12	-48	13	-6	0
13	-30	-17	24	0
12	-48	2	76	-41
-7	-48	2	24	35
-11	-48	2	24	34
12	-48	2	75	-41
-6	-48	2	23	30
=>
0	0	-41	35	34	-41	30
-6	24	76	24	24	75	23
13	-17	2	2	2	2	2
-48	-30	-48	-48	-48	-48	-48
12	13	12	-7	-11	12	-6

28	-68	-66	25	28	57	-63	39	23	-86	-63	-78	-90	-67	50
47	-43	58	32	-19	-50	47	-31	44	-45	50	67	-50	56	-35
45	-56	-66	39	32	59	-66	42	40	-79	-64	-78	-75	-67	54
27	-30	57	20	-10	-44	52	-22	25	-44	53	67	-44	57	-37
=>
50	-35	54	-37
-67	56	-67	57
-90	-50	-75	-44
-78	67	-78	67
-63	50	-64	53
-86	-45	-79	-44
23	44	40	25
39	-31	42	-22
-63	47	-66	52
57	-50	59	-44
28	-19	32	-10
25	32	39	20
-66	58	-66	57
-68	-43	-56	-30
28	47	45	27

-42	10	-91	-37	-16	-53	6
-46	-17	-79	-11	-4	-33	7
-44	4	-91	-35	-15	-53	6
-46	-8	-89	-28	-12	-50	5
-46	-5	-90	-30	-13	-51	5
-45	-1	-90	-33	-15	-52	5
-47	-11	-88	-25	-11	-48	5
-47	-13	-87	-21	-9	-45	5
-47	-14	-85	-18	-7	-42	6
-47	-16	-82	-15	-5	-38	6
=>
6	7	6	5	5	5	5	5	6	6
-53	-33	-53	-50	-51	-52	-48	-45	-42	-38
-16	-4	-15	-12	-13	-15	-11	-9	-7	-5
-37	-11	-35	-28	-30	-33	-25	-21	-18	-15
-91	-79	-91	-89	-90	-90	-88	-87	-85	-82
10	-17	4	-8	-5	-1	-11	-13	-14	-16
-42	-46	-44	-46	-46	-45	-47	-47	-47	-47

-2	-37	79	-42	-31	57	84	23	59
21	21	-60	34	55	39	-48	4	71
0	-23	51	-5	-10	-46	61	5	-77
-46	22	47	-19	-9	76	-39	12	82
-20	-38	80	-33	-12	-9	92	-47	42
-40	-4	51	22	23	-22	55	-50	61
=>
59	71	-77	82	42	61
23	4	5	12	-47	-50
84	-48	61	-39	92	55
57	39	-46	76	-9	-22
-31	55	-10	-9	-12	23
-42	34	-5	-19	-33	22
79	-60	51	47	80	51
-37	21	-23	22	-38	-4
-2	21	0	-46	-20	-40

-35	22	-7	-31	-7	-9	-87
-27	-9	27	55	-60	-22	-43
-37	-3	21	29	-50	-14	-72
-9	-10	25	70	-60	-32	-9
=>
-87	-43	-72	-9
-9	-22	-14	-32
-7	-60	-50	-60
-31	55	29	70
-7	27	21	25
22	-9	-3	-10
-35	-27	-37	-9

29	-21	33	22	-10	-3	-11	-61	-28	65
-17	38	30	17	-19	19	51	-27	29	-39
18	12	25	-3	1	1	54	-56	43	12
-5	-43	65	-5	5	-21	27	17	43	-12
-11	-43	75	36	-25	5	-13	-4	-41	7
-23	30	40	39	-31	28	43	-49	-5	-13
-22	27	28	33	-45	45	-14	-20	-39	-27
=>
65	-39	12	-12	7	-13	-27
-28	29	43	43	-41	-5	-39
-61	-27	-56	17	-4	-49	-20
-11	51	54	27	-13	43	-14
-3	19	1	-21	5	28	45
-10	-19	1	5	-25	-31	-45
22	17	-3	-5	36	39	33
33	30	25	65	75	40	28
-21	38	12	-43	-43	30	27
29	-17	18	-5	-11	-23	-22

10	20	-13	41	61	-32	64	2	-15	6	-17	-14
-61	-70	-39	-83	-97	92	-88	42	-30	-58	92	81
22	24	3	23	-10	-38	-29	2	8	17	16	24
-90	-96	-78	-91	-86	69	-59	6	-81	-93	49	35
49	47	33	49	43	-70	27	-23	35	45	-45	-26
-28	-20	-31	-29	-59	-13	-73	36	2	-23	48	54
=>
-14	81	24	35	-26	54
-17	92	16	49	-45	48
6	-58	17	-93	45	-23
-15	-30	8	-81	35	2
2	42	2	6	-23	36
64	-88	-29	-59	27	-73
-32	92	-38	69	-70	-13
61	-97	-10	-86	43	-59
41	-83	23	-91	49	-29
-13	-39	3	-78	33	-31
20	-70	24	-96	47	-20
10	-61	22	-90	49	-28
